The same turns and mirrors carry the whole set onto itself and the rows of a family onto each other. Which other rows belong to the same family as each row named below? List them in the order they appear above.
These 16 rows form 4 families of 4 rows each.
Kufov: [ 0.36  4.09  2.72  2.27 -1.34 -1.82  2.45  0.00]
zom: [ 1.98  3.57  2.49  1.72 -0.24 -2.01  1.54  1.57]
Kadif: [-2.41  2.46  4.33  2.07  5.00  0.02 -0.94  0.37]
salot: [-0.02  1.03  2.04  5.14  2.27  1.14  0.53  2.13]
Baz: [-1.16  3.04  4.60  0.50  1.50  0.56  1.68 -3.36]
fer: [0.78 1.14 1.96 4.65 1.71 1.43 0.68 2.39]
zopim: [ 0.02  4.01  2.50  2.37 -1.35 -1.81  2.38  1.17]
fudod: [-3.01  2.35  3.64  2.10  5.21  0.01  0.27  0.91]
bupe: [-3.34  2.64  3.95  1.93  4.97 -0.66  0.53  0.06]
Vobis: [ 0.22  4.16  4.57 -0.36  2.27  0.45  1.20 -2.49]
zepa: [ 1.03  2.95  4.45 -0.80  1.80 -0.05  1.08 -2.29]
sudog: [-3.30  1.26  4.47  2.69  3.90  0.32 -0.33 -0.83]
nito: [ 0.84  2.55  4.49 -0.16  2.51  0.38  0.86 -2.87]
dader: [ 0.72  2.66  2.59  2.29 -1.49 -2.06  2.10  0.49]
Rozus: [0.72 2.58 1.49 3.91 2.83 0.43 1.52 3.30]
megob: [-0.33  1.16  1.38  4.81  1.98  0.95  1.86  2.32]

Which other rows belong to the same family as dader? Kadif, Vobis, megob
Which other rows belong to the same family as Baz? zom, sudog, Rozus
Which other rows belong to the same family as salot? Kufov, fudod, zepa

